M =
[[-105   -4  -39   -1   -1]
 [  13    8  -18  -55  -40]
 [  22   12  -33  -18   18]
 [ -54  -11    6  -23  -19]
 [ -18   20  -55  -77  -48]
 [ -35   17  -41  -19  -15]
 [ -14  -28   -6   35    8]
 [  -2   29    6  -37  -25]
 [   8   17   39   28   10]
 [  13    2  -27  -59   -1]]
Rows and columns are counted from 0.
(0, 0): -105
(5, 0): -35
(4, 2): -55
(0, 1): -4
(5, 2): -41
(9, 3): -59
(8, 3): 28
(9, 0): 13
(5, 1): 17
(7, 4): -25
(1, 0): 13
(4, 3): -77
(6, 1): -28
(0, 3): -1
(3, 0): -54
(2, 4): 18
(0, 4): -1
(8, 2): 39
(3, 1): -11
(8, 4): 10
(6, 2): -6
(0, 2): -39

x =
-526    -4   508  -135   503   492   319   197   317   559    89   499
-359  -536   376   342  -260    -3  -127  -409   108   115   118  -417
 335    68  -314   712   -98  -169    79   140   229    45   297   163
 130   425   233  -493   408  -165  -162   289  -223    10  -409   203
  61  -186   102   411  -282  -120   -58  -124   -29    11   134  -325
 -90  -130  -153   621   -86  -419  -115   -14   125   110    20    71
 -83  -111   136   241    60  -140  -275   -74    63    51    36   -53
 257    32   196   223    32   181   140  -259   255  -220   219  -215
 241   282   141  -159    95  -289  -356   251  -394   -83  -242  -119
 464   320   112    55   172   276    46   180    22  -100   268     6
 103   285   -23  -159   124  -332    -6   347  -173   181  -364   233
 126    27   273   -53   -69    63  -122   149  -171   166    32  -153
x[-12,-12] => -526
x[:, -7] => [492, -3, -169, -165, -120, -419, -140, 181, -289, 276, -332, 63]
x[3] => [130, 425, 233, -493, 408, -165, -162, 289, -223, 10, -409, 203]
x[-12,-2] => 89
x[-3,-9] => 55
x[10,11] => 233
x[-11,3] => 342
x[-11,-11] => -536
x[6,3] => 241
x[-10,7] => 140
x[-3] => [464, 320, 112, 55, 172, 276, 46, 180, 22, -100, 268, 6]
x[-4,2] => 141
x[:, 1] => [-4, -536, 68, 425, -186, -130, -111, 32, 282, 320, 285, 27]
x[7,4] => 32
x[0,-6] => 319
x[:, 10] => [89, 118, 297, -409, 134, 20, 36, 219, -242, 268, -364, 32]
x[:, 4] => [503, -260, -98, 408, -282, -86, 60, 32, 95, 172, 124, -69]
x[-9,-4] => -223
x[:, 3] => [-135, 342, 712, -493, 411, 621, 241, 223, -159, 55, -159, -53]
x[:, 9] => [559, 115, 45, 10, 11, 110, 51, -220, -83, -100, 181, 166]
x[-7,7] => -14
x[7,6] => 140
x[-5,-5] => -259
x[-11,0] => -359
x[-9,4] => 408
x[-6,5] => -140
x[-4] => [241, 282, 141, -159, 95, -289, -356, 251, -394, -83, -242, -119]
x[0,-9] => -135
x[-3,4] => 172
x[-11,-6] => -127
x[8,-8] => 95
x[2,-7] => -169
x[-9,9] => 10
x[-11] => [-359, -536, 376, 342, -260, -3, -127, -409, 108, 115, 118, -417]

B = [[5, 5, 3, 4, 4, 4, 3, 4, 6, 5, 5, 5], [3, 4, 4, 5, 4, 4, 5, 5, 2, 4, 4, 4], [4, 4, 5, 5, 3, 4, 4, 6, 2, 4, 4, 5], [5, 4, 4, 5, 4, 4, 3, 5, 5, 4, 4, 6], [5, 5, 4, 3, 4, 3, 3, 5, 3, 5, 5, 4], [5, 5, 5, 5, 2, 3, 1, 6, 5, 4, 3, 7], [5, 6, 3, 5, 4, 3, 2, 4, 6, 5, 5, 5], [4, 4, 4, 3, 5, 4, 3, 4, 5, 5, 4, 5], [5, 4, 4, 3, 4, 4, 3, 5, 4, 4, 4, 4], [4, 4, 5, 4, 4, 3, 4, 4, 4, 5, 3, 6], [4, 3, 4, 3, 5, 5, 5, 3, 5, 4, 3, 4]]
Rows and columns are counted from 0.
row 0 col 0 -> 5
row 2 col 9 -> 4
row 3 col 6 -> 3
row 9 col 1 -> 4
row 9 col 8 -> 4
row 10 col 3 -> 3
row 0 col 10 -> 5
row 2 col 11 -> 5
row 4 col 5 -> 3
row 10 col 7 -> 3
row 4 col 0 -> 5
row 9 col 11 -> 6
row 10 col 0 -> 4
row 2 col 6 -> 4
row 9 col 10 -> 3
row 10 col 5 -> 5
row 5 col 3 -> 5
row 6 col 7 -> 4
row 3 col 3 -> 5
row 8 col 0 -> 5
row 8 col 11 -> 4
row 0 col 3 -> 4
row 7 col 11 -> 5
row 3 col 8 -> 5
row 1 col 4 -> 4
row 3 col 1 -> 4
row 5 col 11 -> 7
row 5 col 0 -> 5
row 4 col 10 -> 5
row 10 col 9 -> 4
row 5 col 10 -> 3
row 0 col 2 -> 3
row 10 col 2 -> 4
row 2 col 3 -> 5
row 4 col 3 -> 3
row 0 col 8 -> 6
row 8 col 6 -> 3
